0: tensor([999, 294, 275, 436, 115, 649, 287, 841, 417, 474, 605, 600, 489,
        454, 448, 597])
1: tensor([454, 374, 476, 502, 531, 038, 323, 701, 508, 503, 410, 171, 621,
        411, 386, 659])
2: tensor([903, 301, 423, 412, 385, 285, 270, 673, 449, 442, 554, 401, 501,
        421, 424, 502])
3: tensor([422, 502, 508, 527, 573, 349, 393, 749, 552, 492, 575, 907, 482,
        448, 411, 454])
4: tensor([500, 476, 461, 468, 286, 456, 501, 891, 455, 537, 536, 398, 573,
        373, 519, 533])
5: tensor([718, 420, 417, 493, 443, 264, 383, 698, 522, 507, 635, 225, 650,
        393, 444, 392])
6: tensor([351, 441, 541, 534, 552, 315, 431, 787, 540, 515, 568, 742, 460,
        410, 438, 495])
7: tensor([219, 496, 574, 553, 662, 000, 461, 723, 467, 466, 439, 386, 550,
        403, 379, 515])
8: tensor([411, 307, 269, 375, 162, 540, 365, 633, 405, 411, 527, 216, 559,
        231, 426, 207])
9: tensor([808, 433, 414, 576, 427, 386, 366, 818, 604, 574, 623, 541, 606,
        534, 533, 594])
10: tensor([591, 311, 326, 480, 277, 322, 231, 622, 491, 404, 497, 229, 618,
        377, 379, 494])
11: tensor([634, 415, 371, 450, 303, 400, 364, 657, 517, 510, 598, 095, 671,
        334, 472, 353])
12: tensor([436, 441, 459, 493, 330, 435, 391, 806, 462, 489, 543, 442, 558,
        401, 424, 468])
13: tensor([385, 492, 600, 606, 642, 251, 490, 785, 531, 540, 567, 670, 577,
        514, 499, 511])

tensor([239, 398, 454, 445, 512, 053, 380, 722, 411, 411, 461, 466, 467,
        387, 359, 406]) 7
tensor([399, 562, 707, 593, 952, 000, 563, 739, 612, 541, 509, 753, 528,
        532, 545, 391]) 13
tensor([473, 636, 509, 623, 229, 660, 517, 978, 627, 673, 651, 089, 866,
        452, 582, 806]) 4
tensor([331, 466, 549, 498, 717, 026, 488, 687, 488, 520, 474, 389, 578,
        325, 443, 272]) 7
tensor([321, 406, 531, 498, 707, 000, 425, 730, 503, 429, 462, 540, 510,
        392, 344, 382]) 7
tensor([854, 254, 381, 375, 368, 149, 212, 730, 412, 448, 475, 428, 475,
        370, 443, 550]) 2
tensor([257, 396, 364, 422, 294, 367, 388, 758, 490, 488, 511, 405, 513,
        292, 379, 434]) 12
tensor([925, 261, 342, 418, 276, 231, 279, 799, 353, 467, 441, 452, 472,
        355, 437, 495]) 2
tensor([708, 485, 438, 618, 366, 504, 363, 779, 632, 598, 629, 344, 756,
        487, 525, 610]) 9
tensor([449, 407, 441, 380, 440, 250, 368, 664, 445, 432, 507, 493, 492,
        319, 486, 282]) 12
tensor([058, 468, 492, 480, 451, 118, 386, 740, 397, 370, 399, 389, 484,
        288, 359, 457]) 7
tensor([605, 487, 523, 449, 449, 329, 509, 887, 403, 564, 531, 337, 578,
        353, 556, 484]) 4
tensor([256, 664, 709, 679, 803, 151, 616, 899, 634, 622, 661, 647, 697,
        588, 562, 621]) 13
tensor([241, 486, 568, 532, 848, 000, 461, 578, 581, 533, 535, 267, 632,
        399, 429, 238]) 7
tensor([220, 421, 536, 462, 757, 000, 403, 664, 445, 458, 381, 468, 530,
        401, 386, 495]) 7
tensor([337, 440, 402, 444, 330, 329, 495, 665, 462, 515, 495, 083, 665,
        352, 441, 413]) 11
tensor([848, 429, 415, 579, 486, 292, 332, 780, 543, 523, 564, 417, 671,
        556, 545, 647]) 9
tensor([343, 327, 308, 318, 286, 348, 312, 538, 415, 413, 515, 234, 516,
        239, 339, 117]) 8
tensor([292, 426, 574, 531, 688, 000, 449, 668, 477, 441, 376, 465, 487,
        388, 435, 449]) 7
tensor([247, 559, 622, 560, 704, 109, 524, 797, 541, 582, 495, 383, 598,
        400, 452, 567]) 7
tensor([809, 278, 392, 485, 422, 125, 209, 715, 470, 383, 450, 333, 548,
        448, 406, 649]) 2
tensor([320, 333, 474, 497, 369, 186, 306, 750, 460, 406, 440, 671, 410,
        452, 361, 595]) 6
tensor([365, 327, 242, 372, 000, 552, 300, 705, 384, 391, 514, 269, 488,
        250, 376, 334]) 8
tensor([830, 443, 511, 515, 515, 284, 471, 859, 543, 606, 624, 407, 672,
        482, 573, 531]) 9
tensor([399, 384, 317, 370, 081, 516, 390, 808, 318, 466, 463, 172, 507,
        183, 435, 398]) 8
tensor([287, 447, 481, 486, 429, 267, 426, 787, 488, 512, 492, 374, 590,
        372, 432, 520]) 12
tensor([417, 352, 450, 438, 496, 175, 415, 627, 430, 448, 508, 455, 436,
        363, 371, 192]) 12
